In the rows, zero is written as 128.
Rotation paths and how fast each direction turns (degrees per step):
Each turn is a multiple of 5 degrees from 10 to 175, or 0.
Each row of a path follows its step; steps can be skipped.

step 0: [128 141 117 133 128 119 126 136 122 114 109 145 116 127 127 140 135 138
 131 133 143 129 118 130 131 120 126 125 119 122 130 132 132 113 134 134
 128 129 118 124 122 130 124 121 127]
step 1: [138 131 126 119 134 114 127 124 123 128 131 131 126 116 136 145 142 142
 124 140 139 140 114 135 120 123 122 127 123 125 141 130 133 126 129 122
 125 137 119 132 114 122 137 131 132]
step 2: [137 122 117 130 133 126 116 116 127 144 132 123 123 128 136 133 134 130
 121 122 142 136 120 122 120 120 111 125 133 130 135 139 124 115 118 125
 131 146 124 123 135 124 135 126 124]
step 3: [133 139 123 132 142 134 130 118 129 120 133 130 121 145 125 123 129 131
 120 119 137 138 119 111 117 133 123 134 116 124 131 132 128 113 117 135
 122 130 119 125 131 126 130 120 116]
step 4: [147 139 135 138 139 127 141 126 135 129 140 140 127 128 116 135 136 132
 118 113 133 122 119 130 123 140 115 136 126 123 135 117 131 126 126 134
 123 123 121 124 121 127 135 130 130]
step 5: [129 132 120 138 135 118 136 133 134 133 119 138 124 134 128 138 125 110
 113 114 141 120 120 140 125 129 113 117 137 134 132 122 139 126 119 129
 133 131 129 128 117 135 132 125 129]
step 6: [126 125 133 124 141 114 129 127 132 114 118 133 115 130 129 134 132 117
 119 131 137 136 122 136 114 141 121 123 121 132 119 139 134 129 120 128
 128 129 143 131 122 127 135 108 126]
step 7: [152 121 137 128 136 122 127 131 121 118 126 141 116 118 130 138 136 135
 127 122 132 126 129 124 129 135 117 132 126 133 121 142 126 115 128 125
 125 134 149 135 132 132 132 130 132]
step 8: [130 123 123 123 125 125 131 132 125 118 120 129 122 131 137 132 142 131
 113 108 134 134 124 117 136 129 127 129 124 128 133 129 139 115 127 118
 123 142 135 134 123 143 128 145 119]
step 9: [126 118 120 132 129 120 122 118 132 112 127 125 136 128 121 125 147 125
 106 114 124 136 114 134 126 139 129 134 124 124 134 133 124 128 139 123
 128 136 129 119 128 128 139 131 122]
step 12: [136 117 120 127 128 118 136 126 130 131 133 135 134 119 131 141 146 123
 139 127 136 136 116 134 109 134 122 128 141 120 133 139 128 123 136 140
 128 141 127 130 115 125 123 126 124]
Speeds:
[126 125 123 125 128 125 126 124 130 130 127 126 128 128 131 124 126 123
 125 127 127 132 126 132 126 128 128 124 132 126 126 129 130 132 127 128
 128 130 127 126 131 126 131 130 130] => 100
[126 126 125 129 128 129 124 129 124 127 128 129 130 123 126 128 130 128
 125 127 129 129 127 123 131 123 130 129 127 125 125 128 126 128 127 126
 127 129 126 127 123 120 128 128 129] => 40
[126 127 127 129 123 127 128 125 128 126 128 130 131 128 128 129 129 125
 133 125 128 130 129 130 129 130 133 128 124 124 128 130 122 128 129 129
 132 130 132 131 126 131 129 132 130] => 25
[128 128 131 124 131 129 131 129 129 125 129 127 128 130 129 124 132 128
 129 130 129 129 122 129 125 128 135 128 124 128 126 127 126 131 128 125
 124 127 126 128 125 129 131 125 125] => 135

step 0: [131 123 122 135 125 131 126 131 128 126 128 141 131 144 121 127 146 129
 125 135 129 139 130 117 123 128 129 134 121 124 118 144 111 136 115 125
 116 134 129 115 131 112 122 132 128]
step 1: [131 134 123 127 124 122 124 120 146 129 130 132 128 123 135 109 139 127
 130 114 119 135 126 120 121 131 128 127 112 121 143 122 125 131 119 129
 112 135 124 116 123 131 115 134 131]
step 2: [119 143 138 118 127 120 134 125 132 126 129 125 122 130 126 124 130 114
 127 128 132 114 136 126 126 131 136 111 116 127 133 142 114 141 129 136
 119 128 125 123 141 129 125 139 140]
step 3: [125 134 137 122 121 142 111 119 132 126 130 126 126 124 135 134 127 127
 130 129 118 127 123 107 144 116 134 113 124 129 118 126 121 129 125 135
 133 123 127 122 135 131 113 142 128]
step 5: [135 141 131 135 122 128 125 129 118 121 143 127 127 127 127 118 146 131
 121 118 129 146 122 116 125 117 130 129 132 142 137 136 133 144 116 140
 126 135 128 125 126 125 121 128 130]
step 6: [117 137 123 138 141 135 134 118 130 124 125 125 124 132 121 130 141 124
 123 115 135 122 132 113 119 126 129 134 113 123 129 127 118 147 125 137
 115 121 138 124 133 129 120 119 122]
step 7: [123 139 115 140 127 114 122 126 134 120 138 121 121 116 143 125 118 121
 119 126 131 124 128 115 124 116 121 118 119 124 125 125 125 136 132 123
 126 122 123 111 138 128 117 135 128]
step 9: [123 126 130 137 113 143 120 144 129 130 137 124 129 115 130 121 132 133
 118 130 124 121 119 125 134 123 140 132 146 126 127 135 125 141 123 129
 125 123 139 129 133 124 108 135 124]
step 11: [118 124 124 146 132 121 129 131 117 126 135 136 125 123 125 122 139 114
 123 137 139 125 132 120 117 115 133 124 127 137 134 118 129 132 124 142
 140 126 129 118 140 112 123 123 129]
step 12: [119 123 119 128 129 137 121 130 130 127 142 129 119 132 123 118 126 130
 119 133 127 125 132 115 118 135 117 142 105 121 111 117 125 131 127 134
 132 128 123 122 131 117 117 131 122]
step 13: [113 124 127 139 121 119 116 139 147 130 128 120 118 133 128 109 123 123
 125 133 122 122 135 133 124 125 126 131 131 121 129 126 138 135 122 125
 118 132 132 125 131 120 117 139 143]
Speeds:
[127 130 125 128 131 132 126 127 127 126 125 128 129 128 125 130 130 129
 134 130 131 127 125 131 128 124 134 127 125 129 127 126 129 128 120 126
 129 127 128 129 128 125 128 130 127] => 130
[123 130 129 122 126 129 126 129 127 127 127 129 127 130 131 130 127 126
 129 128 124 132 129 133 130 128 133 127 134 129 126 129 129 128 131 127
 131 127 130 129 129 129 123 130 125] => 65
[123 129 131 128 134 128 123 122 131 130 127 126 131 127 125 126 127 126
 130 127 127 130 130 126 131 131 127 132 129 124 132 127 129 125 128 131
 128 129 130 131 127 128 128 126 127] => 160
[129 131 129 126 133 130 129 127 126 130 127 128 123 127 130 129 127 125
 129 126 131 125 132 126 128 123 128 124 126 126 129 127 127 124 133 129
 131 124 126 124 132 126 129 126 126] => 85
[124 127 132 127 126 125 129 129 131 127 130 126 132 132 129 128 123 129
 126 126 133 123 129 127 129 126 130 127 125 128 125 127 131 124 126 128
 126 129 124 130 129 129 125 129 125] => 70

step 1: [120 130 128 123 126 137 126 141 112 145 128 132 124 144 134 133 119 114
 134 133 136 129 132 117 121 122 127 140 134 124 126 111 111 118 136 128
 125 128 112 130 131 120 134 125 118]
step 2: [144 124 138 134 141 131 119 131 120 114 129 123 132 142 121 122 127 133
 130 112 139 142 131 133 133 129 129 123 150 135 134 124 127 142 119 124
 133 145 128 132 138 127 128 130 125]
step 5: [124 140 133 145 130 135 129 130 120 124 129 130 124 118 125 153 137 122
 137 131 130 127 132 128 115 139 118 137 133 140 126 123 133 121 126 145
 137 121 125 129 132 128 129 107 131]
step 6: [133 132 130 116 134 125 133 112 110 130 112 128 130 122 121 131 116 140
 127 141 140 138 118 128 123 118 132 129 134 129 133 115 124 146 127 131
 118 128 142 123 123 114 131 124 129]
step 7: [125 134 120 123 143 111 133 116 137 138 126 119 127 144 125 118 118 115
 133 126 116 127 132 130 120 134 129 126 136 128 121 113 123 128 117 119
 129 130 107 126 123 131 117 131 128]
step 8: [137 124 129 140 133 138 135 127 128 117 117 132 127 126 140 124 121 148
 120 117 127 140 143 131 125 115 130 128 130 130 130 145 124 112 124 119
 140 124 118 119 131 130 117 130 123]
step 9: [121 131 144 132 124 123 124 126 126 126 131 119 113 113 128 132 145 127
 115 131 133 116 154 117 115 131 125 126 128 124 118 133 121 131 131 131
 117 131 132 136 130 119 128 139 132]
step 10: [133 139 118 138 113 125 137 117 109 134 131 137 130 129 132 130 137 123
 141 123 132 121 118 115 128 125 138 118 145 113 135 122 128 128 139 127
 135 124 135 136 122 129 130 129 115]
step 11: [121 129 125 129 129 121 133 130 129 118 128 125 137 134 120 139 124 120
 128 129 132 132 136 150 130 134 133 119 133 136 133 117 126 121  97 122
 132 119 143 141 129 129 133 121 123]
step 12: [121 138 131 114 128 122 137 135 131 123 116 115 137 130 134 124 113 131
 136 132 129 144 130 116 132 136 137 146 122 124 116 141 115 125 133 121
 134 124 133 119 132 114 131 122 126]
step 13: [133 120 118 137 136 133 128 133 126 122 136 120 136 134 134 125 133 124
 127 132 121 114 134 130 115 129 115 138 135 128 131 132 118 147 128 121
 116 130 111 121 145 119 128 134 111]
Speeds:
[126 129 130 124 129 128 125 127 131 126 121 127 129 126 126 127 129 130
 125 133 132 129 127 124 130 127 126 125 126 125 130 130 125 126 125 132
 127 126 128 132 128 126 129 127 128] => 125
[126 128 130 123 130 129 129 127 128 130 128 125 126 131 132 128 127 122
 125 124 126 126 129 121 128 127 131 128 124 127 129 127 128 131 129 128
 128 131 131 128 126 126 126 124 127] => 130
[126 132 130 127 128 126 130 127 125 128 128 129 128 131 129 129 130 133
 127 127 124 128 132 129 124 124 129 122 128 125 128 128 128 126 128 127
 127 125 127 128 122 128 127 131 133] => 35

step 0: [133 140 125 144 121 131 131 112 115 116 132 129 134 134 131 102 138 118
 127 133 130 132 138 135 119 132 135 122 128 126 122 134 143 130 143 130
 123 130 125 133 143 125 127 140 134]
step 1: [142 136 133 140 136 118 125 123 131 126 125 121 123 133 137 110 146 116
 120 115 142 137 129 132 120 135 136 124 109 129 126 128 142 118 124 125
 126 137 123 127 134 118 141 124 127]
step 3: [126 131 126 116 120 123 136 127 122 121 118 125 123 120 128 112 115 130
 121 114 133 126 120 127 135 138 132 126 138 133 116 127 132 129 148 114
 134 115 126 131 137 121 127 151 139]
step 4: [116 137 123 135 127 127 137 123 131 129 130 126 121 129 136 110 132 125
 133 113 141 134 134 137 126 132 133 115 139 135 135 121 131 110 133 119
 147 129 126 120 129 125 122 146 145]
step 5: [132 123 130 131 120 126 131 120 135 121 135 120 142 122 134 117 137 124
 143 119 137 131 141 143 133 136 145 123 131 129 128 110 140 108 125 122
 128 133 119 122 114 135 134 126 127]
step 6: [138 122 134 125 122 112 132 123 113 128 127 123 146 120 130 121 140 117
 126 124 126 123 131 128 133 147 134 123 128 132 113 111 144 127 136 130
 112 120 120 138 121 130 120 132 129]
step 7: [135 132 131 127 131 109 127 115 120 133 133 118 127 142 124 122 144 118
 117 113 123 130 126 127 135 145 120 123 128 124 118 126 137 131 139 136
 138 128 125 132 140 127 121 138 148]
step 8: [134 132 124 128 132 124 134 115 134 124 129 111 127 143 126 134 136 130
 115 104 134 128 126 131 134 122 144 136 123 121 120 128 133 114 135 124
 142 137 115 118 135 131 136 136 139]
step 9: [117 123 126 134 125 121 142 125 132 136 122 124 135 118 129 127 121 134
 124 117 143 121 121 143 135 118 145 133 124 119 110 129 143 114 133 121
 118 129 113 131 126 132 129 141 128]
step 10: [122 122 128 143 124 113 126 125 131 128 126 141 122 123 128 109 126 132
 129 131 146 131 118 134 144 138 125 132 137 126 107 122 145 119 132 130
 132 121 131 134 121 127 114 139 135]
step 12: [129 128 124 123 119 130 143 116 129 117 132 118 143 120 145 124 146 122
 129 123 117 141 118 129 133 123 139 127 124 118 121 120 141 129 130 122
 119 136 129 121 135 146 132 133 140]
Speeds:
[130 125 130 131 129 128 125 127 127 131 128 124 128 132 125 133 129 129
 129 124 126 126 128 131 126 130 130 128 132 128 129 129 127 128 130 132
 128 129 124 129 125 131 122 130 125] => 35
[132 127 127 127 130 128 129 125 123 129 131 127 133 129 123 126 132 129
 127 130 127 129 132 126 126 127 126 126 123 127 130 126 127 126 129 130
 125 126 127 128 133 132 128 124 130] => 55
[127 130 130 127 131 129 134 126 128 129 123 127 130 127 125 127 127 130
 129 128 127 128 127 129 128 127 127 134 131 131 127 131 120 124 127 127
 130 128 124 130 129 129 129 128 133] => 70
[127 134 129 127 126 131 129 124 128 128 133 128 128 128 130 132 126 125
 133 126 133 130 127 125 124 124 128 128 128 126 131 131 131 124 128 129
 126 130 126 129 130 129 129 130 128] => 90

step 0: [127 140 119 122 130 129 113 134 126 101 136 128 129 120 119 135 128 125
 145 132 126 130 126 121 136 130 127 126 130 139 126 131 120 130 134 121
 144 132 134 133 127 138 126 117 123]
step 1: [132 127 136 139 132 133 127 129 137 126 124 127 108 126 134 134 131 124
 145 128 113 139 121 120 128 122 125 145 137 135 125 135 125 129 131 133
 138 125 126 141 116 139 119 126 119]
step 2: [114 135 125 141 128 123 127 127 123 124 117 121 126 138 135 143 123 125
 125 140 115 131 123 138 141 138 122 143 138 131 123 120 128 139 125 128
 128 122 127 125 123 135 112 129 137]
step 3: [121 121 118 131 115 131 126 125 129 126 135 123 129 125 127 125 124 131
 135 130 122 137 121 139 133 121 116 143 118 125 131 116 137 140 128 119
 122 117 125 135 112 128 138 123 148]
step 4: [126 125 118 136 125 132 115 121 146 123 131 121 122 116 126 133 124 132
 129 120 133 127 125 142 118 131 134 127 127 126 114 121 137 142 130 120
 121 128 149 128 122 115 121 124 131]
step 5: [124 126 131 132 143 137 118 131 136 127 127 110 117 134 125 118 126 133
 137 131 122 116 124 131 118 129 132 127 118 125 112 114 141 134 132 125
 124 140 117 119 124 130 136 129 120]
step 6: [125 128 135 138 139 135 113 118 130 139 130 120 133 136 114 126 131 126
 125 128 119 118 120 129 126 142 120 134 125 128 121 131 126 122 114 126
 131 137 137 129 139 136 139 111 133]
step 7: [151 135 131 130 134 127 125 132 111 123 131 120 132 124 121 127 125 133
 140 129 116 118 110 133 131 132 132 134 126 131 137 130 119 142 123 132
 121 130 134 132 134 122 141 119 125]
step 9: [125 133 131 126 128 128 125 123 125 122 121 123 114 126 132 118 120 117
 129 137 137 129 129 123 141 152 138 135 128 132 132 133 129 134 117 121
 109 119 118 134 118 132 127 124 119]
step 11: [115 127 129 126 123 136 123 129 123 123 138 131 108 116 133 123 127 129
 140 121 124 126 124 130 144 121 117 129 131 136 127 122 132 133 128 117
 130 119 138 121 146 118 123 120 117]
step 12: [128 139 143 127 135 135 114 135 131 133 126 125 108 121 140 143 134 136
 133 141 132 132 127 134 139 120 119 128 122 114 118 124 132 125 130 135
 132 128 128 127 125 120 125 116 127]
Speeds:
[130 125 133 132 129 125 127 130 126 131 128 127 131 124 124 125 127 128
 126 128 133 122 127 131 124 130 126 126 126 131 128 128 129 130 128 132
 130 132 129 126 126 129 131 127 129] => 40
[128 128 128 131 126 128 131 127 126 127 128 129 124 130 128 129 128 127
 132 127 126 127 128 129 122 125 129 130 127 131 131 131 130 129 129 129
 128 132 130 125 129 121 123 130 124] => 110
[127 129 129 126 127 127 127 133 126 131 124 127 126 130 125 129 129 131
 131 129 131 131 126 123 127 125 131 131 125 126 131 125 129 132 131 127
 130 129 123 129 126 126 133 128 128] => 160

step 1: [143 136 121 141 122 122 127 134 123 137 141 136 120 125 115 141 128 126
 121 127 130 127 130 120 122 136 135 142 116 114 135 122 126 129 129 109
 128 123 128 128 128 138 111 129 123]
step 2: [129 131 121 121 132 126 125 122 129 131 136 113 124 129 124 128 125 137
 138 130 133 140 133 142 115 129 118 129 139 118 128 119 117 113 115 135
 135 140 125 124 131 107 122 135 138]
step 3: [127 131 144 121 129 128 139 127 121 130 126 124 144 127 141 130 118 128
 113 130 127 123 128 128 138 128 136 118 120 133 117 135 120 124 136 131
 132 120 122 117 117 118 146 139 139]
step 4: [121 138 131 120 138 125 108 136 125 128 116 129 123 121 134 119 125 131
 135 141 129 120 119 140 135 125 140 121 122 126 132 132 139 133 135 124
 125 131 130 131 122 145 127 114 114]
step 5: [117 129 115 136 116 117 131 134 139 116 126 137 126 130 113 129 142 130
 135 125 131 124 119 128 124 126 127 145 133 134 107 125 129 140 128 122
 135 122 137 125 128 129 115 129 133]
step 6: [134 135 130 129 120 128 119 131 125 138 139 133 128 128 124 130 122 125
 107 123 133 136 133 118 106 131 127 135 134 115 136 134 122 121 134 118
 117 122 121 131 142 114 119 134 127]
step 9: [131 137 124 138 114 128 114 132 120 131 115 138 116 125 117 128 131 124
 132 142 125 127 113 122 127 133 142 120 121 128 130 127 135 136 138 126
 133 112 128 120 123 141 132 115 127]
step 10: [133 127 114 122 129 128 128 141 142 128 127 131 120 133 112 122 127 126
 134 121 124 118 126 136 115 123 126 142 137 111 118 118 130 126 117 118
 127 126 143 133 131 117 119 134 125]
step 11: [129 126 134 131 118 125 128 127 130 138 145 124 132 124 136 140 136 135
 102 120 132 142 135 141 132 128 120 130 129 125 130 131 112 122 132 118
 130 120 127 132 130 117 132 136 140]
step 12: [127 132 131 122 145 124 119 122 118 116 120 128 132 128 141 121 110 137
 128 119 139 135 125 132 128 123 125 114 120 119 130 129 118 116 134 142
 124 136 125 116 123 135 134 117 124]
step 13: [119 130 120 125 127 122 127 125 116 124 125 126 135 117 126 132 134 125
 137 140 130 100 128 122 135 127 132 141 119 140 114 131 123 136 120 126
 128 129 131 125 111 141 132 131 127]
Speeds:
[132 130 126 130 126 123 128 130 126 121 126 126 126 127 126 132 131 127
 128 127 127 125 130 127 128 126 131 130 127 127 130 133 131 130 127 132
 126 128 127 128 127 126 125 123 130] => 85
[124 126 129 133 129 127 127 130 128 130 127 132 127 128 127 131 127 128
 124 126 131 127 130 129 129 124 123 128 130 126 127 122 134 128 130 125
 126 129 126 129 126 126 127 125 130] => 70
[131 123 127 128 125 125 127 124 129 126 132 127 127 127 126 127 122 131
 125 125 129 129 128 129 126 123 125 128 125 129 129 132 127 129 125 125
 129 130 125 127 130 133 125 129 128] => 70
[129 129 125 126 125 130 130 125 130 130 124 131 131 129 126 131 130 130
 130 126 132 125 128 129 123 129 132 127 126 128 130 126 129 131 126 123
 128 126 131 131 132 128 124 126 130] => 80
[124 125 124 130 127 127 129 132 126 130 125 127 128 127 130 126 127 124
 129 129 129 130 126 128 127 129 128 130 123 132 130 128 126 133 131 127
 127 132 131 123 125 130 127 124 126] => 85
[127 134 127 133 128 127 126 126 129 125 125 130 128 128 128 126 130 130
 127 130 131 126 123 124 131 127 126 128 125 131 130 127 131 124 127 129
 128 128 131 128 128 133 126 133 127] => 85
[129 129 132 130 128 128 132 130 128 128 129 129 128 128 128 129 130 126
 130 131 130 124 131 127 128 123 124 125 128 129 124 132 124 132 127 124
 124 128 131 125 130 126 129 132 129] => 140
